One turn moves each row of this set onto another row. After a few examples, where does it send each row asked below?
Riva: [ 21   0  -8  -1   4  -6  -5   6   6  -4  -8   8   1  12  13  -5  -9   1
   3   7  -3 -10   5  16  -5   7]
tofam: [  5   4   1  17  -7 -16  11  10   7   1   4 -13   1  -3  10  -2   6  -2
   1  13   2  -7   2   0   3  10]
talaf: [ 13  10  -6   4 -10  -1   1   3  -3  -3  -7 -10   1   2   3 -13  13   1
   7   3 -12  -9   3   8 -15  -9]
zotiv: [  6  13  -2   3 -13   8   0  -1  -2  -1  -9  -3   2  -2  -7  -6  11  -6
   4  -1  -8   5   0  -1 -13  -3]
mudi: [ 16   7   3   5  -2  -6  -5   1   0  -8 -10  14   3   6  -3   3  -4  -1
 -14   4   6   2  -2   3  -7   8]
pali: [10 -3  1 16 -2 -9 17 -5  7 -1  6 -6  3 -2  7  8  4 -5  2  8 -2  7  5 -1
  2  8]
mem: [ 18  11  -1   0   0   0   4   0  10  -4  -5   8   3  22  -2  -3 -12  -2
  -1   6  -6  -8   2   5  -5   2]
romu: [ 16   9   0  -1  -9  -2  -6   6   5  -8  -6   8   2  13  -2  -6 -13  -5
  -4  -9  -6   1   4   2 -11   8]
Sikod: [ -3   6   2  16  -3 -12   6   4  12  -5  -8  -4   5 -10   6   5   2   1
   1  13   1   0   2 -12   0   4]
Vore: [  2  -3 -10   5  -3  -4  -2  -4  12  -5   6 -14   0  -2  12  -3  -5  -3
   6  -1 -13  -6  -1 -10  -8   9]
Voga: [ 18  10  -7   4  -5  -5  -1   0   4  -8  -5   0  -1  -2   2 -13  19   3
   4  -1   3   4  -5   3 -11   3]
Dusi: [ 11   1  -3  11   2 -11   8  -6  13  -3   4  -5   2  -8  13   7   3   3
   6  10  -3 -11  -2 -10   0   1]
pir: [  8   1   7   7   7  -2  -7   9   5  -7 -11  21   1   6   3   0  -4 -12
  -1   3  -2   1  -5   6  -7   7]
bubiz: [ 14   2  -3   3 -11  -3   1   3  -4   5  -6   5  -1 -10   4  -8  11  -4
  14   2  -8   1  -7   6 -12  -7]
Gegob: [ 7 15 -8  4 -7  0  3 -5  0  6 -3  2  2  2  1 -9 16  9 12  5 -4  3  2 10
 -4  0]
vareb: [  0  -2  -2  13   3  -4  -4   5  11  -9  -6  -8   2 -15  15   5  -2  -2
   9   0 -13  -8   5  -5 -10   5]
sebi: [ -3  -2   3  16  -2  -2   0   3   7 -10   8 -12  -2  -3   4  -4  -5  -8
   6   1 -11  -2 -11   2 -14   8]
Fab: [ -1   0  -5  12  -4 -15  10  -5   7  -7   3 -11   7   5   6  -3   4   0
   1  13  -8  -5   4 -11   3   4]
lelu: [ 14   6   7   5  -3  -6  -8  12  -2  -9  -4   8   2   9   9  -2  -1  -8
  -3  -2 -16 -17   7  12 -12   1]
Zanob: [  6  10   5  19   4  -6  12   3  13  -3   3 -11  -1   1   2   4   4   0
   1   1   4  -6   4  -6   2   1]
bedut: [  2  -2  -4  15  -1  -3   2   4   6  -7  -2 -13   4  -8   2  -2 -13   0
  18  -2  -7  -1   1   6  -6   9]
Dus: [  7   7   3   2  -9  -5  -4   8   1   9  -4  19   1   7   9   1 -11  -2
   6   1 -13  -1   4  14  -6   2]
tep: [ 5 10 -1  8 -4 -3 -4  2 -6 -4 -4  3  3 -3  4 -4 28 -5  3  4 -6 -1  3  7
 -5 -2]
Guv: [  6   8   4   9   2 -10  -4   5  -7  -7  -6   6   4  17   2  -1   3   0
 -12   8  -4 -12   8  12  -2  -4]
vob: [  5   5   3   3  -6  -3  -1   8  -3   0 -11  16   7  11   3   6  -6 -14
   0  14  -9   0   7   9   3   3]
sifi: [ 16   4  -2   2  -2 -12  -1   1  -3   8  -1  16   2   9   5  -1  -7   6
   1   9   1  -8  -3  13   2   2]
galez: [ -4   2  -6  11  -4   0  -5   3   4  -2   6 -17  -3  -5  14   8  -7  -6
   7   1  -9  -2   3   7  -6   0]
gop: [ 20   5   4   3  -2 -10  -6  16   7  -7  -9  10  -2   7  11  -1  -4 -11
  -5   9  -1 -13  -3   7  -7  -2]
rup: [-1 13 -3  1  0  2 -9  6  2 -1 -5  6  1 22  3 -2 -4 -7 -8  8 -7 -7  5  9
 -2  7]
tevun: [-14  -1  -2  13  -3  -6   1   3  10  -2  -2  -6   3  -3   8  -6  -6  -1
  12   4 -16   0   1  -6  -6   6]

romu goes to sifi
Zanob goes to bedut
And these:
Sikod goes to tevun
mem goes to Riva
Voga goes to bubiz

One turn moves each row of this set onto another row. After a few examples, where does it send each row asked below?
vut: [  6  -8   5   1  -2  -4  -8  -1   3   7 -10  -4   9   1  10  -5   0   7
  -8 -18   0   1  -9  -3]
Nazo: [ 4 -1 14 11  7 11  3 -2  6  4 -5  0  6 -9  4 -1  6  2  0 -3  1 -7 13  0]
Suser: [ -4  -1   1  13  -4   6  -1   2 -18  -2 -10   0   8   7  13  -4  15   1
   3  -3   0  -3   5  -1]
nazuk: [  2  10  -6   2  -3   7  -1 -11 -14  17  11  -2 -14  -3  12   1   3   1
   9  -3   6  -7  -3  -6]
sop: [  3 -11  -2  13  -7  -3   0   7 -12  -1  -9   6   3  -2   2 -10  -3   2
  -5  -9   3  -2  -1 -11]
kula: [ -1  15   1  -3 -12   7   7 -10  -4  17  10   5  -6  -9   7  -2  -3  -2
  13  -3   6   0  -6  -4]
Nusa: [  5  12  -6  -5  -2   9  11 -16  -4  11  11  -3  -5   1  10   5  -8   2
   2  -4   6  -1 -10  -1]
gezi: [  9 -10   4   0  -1   2  -9  -1   2   2  -9  -5   8   0   7  -7   0  10
  -3 -18  -4  -3  -5  -7]
domo: [-3  3 15 15  5  8  6 -2  3  5 -6 -2  9 -5  7 -1 10  0  0 -2  1 -5 12 -1]
did: [  0   7  -9   1 -18   4   7 -11 -12  15  11   6  -1  -2  14   6  -5   8
   8  -5   9  -5  -3  -5]
Tege: [  3   7  -4  -7  -8  -1   4  -6  -4  14  15   1  -5  -1   5   8  -3   3
   6  -2   7  -2  -8 -13]
sesan: [  2   1  12  15   6  13   9  -2   1   6  -6  -3   7 -10   8  -2  10   4
  -3  -5   3   0  11   3]
befin: [  0   0   9   4   6   3   4  -3   8   3 -13  11   7  -5  14   0   1   1
  -6  -7   9   2  -4  12]
Fosiv: [  6  -4   5  -3   5   8  -1  -1   6  -1 -13  12   5  -6  14  -3   0   3
  -2  -9   6   1  -4  12]
daf: [  5  13  -8  -6  -8   6  11 -18  -6   9   9  -6  -2  -2  14   3  -5   3
   4  -5   6   0 -10  -4]
tir: [  4   5 -11   4 -14   6   5 -11 -12  17  12   4  -4  -2  13   4  -9   7
   6  -8   6  -9  -3  -5]
faz: [  7   0   8   0   6   6   2   5   7   4 -10   9   6  -8  13  -1   6  -1
  -4  -8   5   6  -6  10]
rezis: [  5 -12  -3  10  -4   4   0   7 -12  -6  -8  10   1  -3   0  -8  -2   4
  -1  -6   3  -4   4  -8]
Sasav: [ -5  -3   5  13  -4  12   0   7 -15   2  -7   3   8   3  12  -3  17   7
   7  -6   0   0   6  -2]
kelo: [ -1  16   1   0  -8  13   8 -11  -5  16  11   3  -6  -4   8  -2  -5  -1
  14  -5   3  -4  -5  -4]
Davo: [  0  -4   2   8  -2  13  -4   0 -14  -3  -9   0   8   5  12  -2  15   6
   6  -3  -3  -5   8   3]
Tove: [  2   9  -5   0  -6   4   1 -15 -11  18  12  -6 -11  -6  12   4   4   4
   6  -3   8  -3  -1  -6]
kimu: [ 11  -7   3   3  -5   1  -2   4   2   4  -9  -2  13  -3  13  -6  -1   9
  -6 -21  -1   1  -9  -7]
reva: [  6 -12  -4  12  -1   0   2  11 -13  -3  -7   5   1  -2   6  -6   3   6
  -5  -9   6  -1  -1 -13]
dupus: [  5   6  -4  -6  -7   2   1  -5  -3  17  16   3  -5   3   6   9  -6   3
   6  -5   3  -5 -10  -7]

sop goes to Suser
kelo goes to Nusa
And these:
did goes to Tove
Nazo goes to Fosiv
kimu goes to reva

One turn moves each row of this set onto another row. After a few examples, where does it send each row asked below?
Neto: [12 -6  1  1 -3  5 -4 -8 -3  7  2 -6  8  9 -1  6]
Filum: [ 9 -4  5 -1 -5  5 -5 -5 -1  8  2 -5  9 10 -3  5]
Rimeg: [ -6   1   2   1  14   4  -4   8   3  -6   1  -5   5 -10   5   6]
Gegi: [ -5  -5  -7   2  -5   9   4  -6   6  -7 -11 -12  -3 -16   2   5]
zap: [ -2   4   5   4   2   4   3 -10 -10   6   2  -1   9   4   5  -6]
Dazu: [ -9   0  -7  -8   9   8   8  -2   5   2  -1 -12  -6   1 -11   6]
merum: [ 1  2 12  4 -4  6  6 -6 -7 -1 -8  1  6  4  4 -4]
Sev: [ 1  1  3 -9 -4 -4 -6 -7 -3  9  6  0  1  9 -8 -2]
baz: [ -4  10  -2   5  -4   0  -9   4   7   9   7  -7  -1   0 -14  12]
Tepob: [-11  14   8   8   5   1   1   3  10   0 -10  -7  -1  -2  -3   2]
Nidi: [ -1   4  -6   6   0  -7 -16   5  -1  11   4  -2  -4 -10  -4   7]
zulo: [ -3  -3  -5  -4   6  -2 -11   7  -1   3  12   2  -4 -11  -3   9]
nisus: [  1   5 -13  12  -3   8  -8   1   8  -8  10 -10  -1  -3  -5   2]
fen: [ -3  -8 -14   0  -3   6  -4  -7   7   1  -1 -15  -2 -12  -1   8]
zas: [  3 -11  -3  11   4   8   0  -6  15  -6  -2  -7  -4   3   4  -2]
tevo: [ -6  10   0  11   8   0  -8   5   1   2  -6  -8   5 -11   4   5]
lafu: [ 10  -7   3  -1 -10  -1  -2  -9  -7   6   0   3  -3   6  -3   0]
Let: [ -8   0   4  -2   8  -4  -1   7  -1  -5  -2   6  -8 -14   4  -1]
dasef: [  1   2  -8  10 -12   1  -4   2   5 -11   3   1 -13  -6  -8  -5]
tur: [ -1 -11  -6   9   3   1   0  -9   9  -2   3   0 -12   0   4  -8]
latof: [  0  -6 -10  15  -2  12   1  -7   2  -4  13  -2  -3  -3  -1   3]
fone: [-5 10  6  0  3  7  3 -7 -7  1  4 -5 13  4 -1 -2]
feku: [ 6 -1  9  5 -3  6  6 -9 -7 -2 -9 -1  5  4  5 -2]
Garik: [-4  8 12 -2 -5  3  8 -5 -8 -3 -4  4  3  2 -4 -5]
kenur: [  3  -6   4  -4   0   2  -7  13   5  -6   1   1  -3 -10  -5  13]
lozi: [ -3  -9 -10  -2 -11   2  -1  -6   5  -1  -6  -6 -12 -15  -3   3]
far: [  7  -5   5  -3 -10  -1  -4  -7  -5  10   2   4   0   8  -4  -1]
varil: [ -8   1  -3  -6   2  12  11   1   3  -2  -3  -9  -7  -2 -14  10]
bibap: [-15  15   2   7   6  -5   0  -1   4   5  -4  -2  -5  -4  -3  -3]
Fene: [ -5   4 -13   9   2  -3  -7  -3   8  -5   5  -5 -10  -3   0 -12]
Bulos: [ 3 -8 -3 14 -9 10  4 -4  3 -8  4  3 -9 -5 -3  2]
gek: [  1   2  -4  10  -1   4  -4   3  15 -13  -6  -9  -6  -1  -1  -5]
Denut: [  4   2   2   6  -5  -3 -13  10   5   2  -8  -3  -3  -9  -6  12]
lag: [ 6 -1  9 -8 -5  3 -4 -2  4  2 -2 -5  6 11 -9  4]
Raruz: [ -3   8   3   4 -11  -3  -6   5   6   6   0   1  -9  -2 -16  10]
kinib: [-10  -4 -14   1  -2   3   2 -10   0   0  -2  -9  -6 -17   3   0]
Lati: [ -9  -1  -3 -10   3   5  10  -1   4   1  -6  -6 -13   0 -12   3]
livi: [-12   2  -8  -7   3   7  10  -2  -2   2   3  -6 -10  -3 -13   6]
vibuv: [  1   1   2   5   2   2   4 -13 -12   5   1   0   5   3   7  -5]
pav: [ -7   8   3   9   1  -6  -6   5  -3   1 -10   2  -7 -14   2  -1]

bibap goes to Raruz
zap goes to far
Dazu goes to livi
And these:
gek goes to nisus
fone goes to Sev
Let goes to kenur
lozi goes to Gegi
Bulos goes to zas
Nidi goes to pav
vibuv goes to lafu

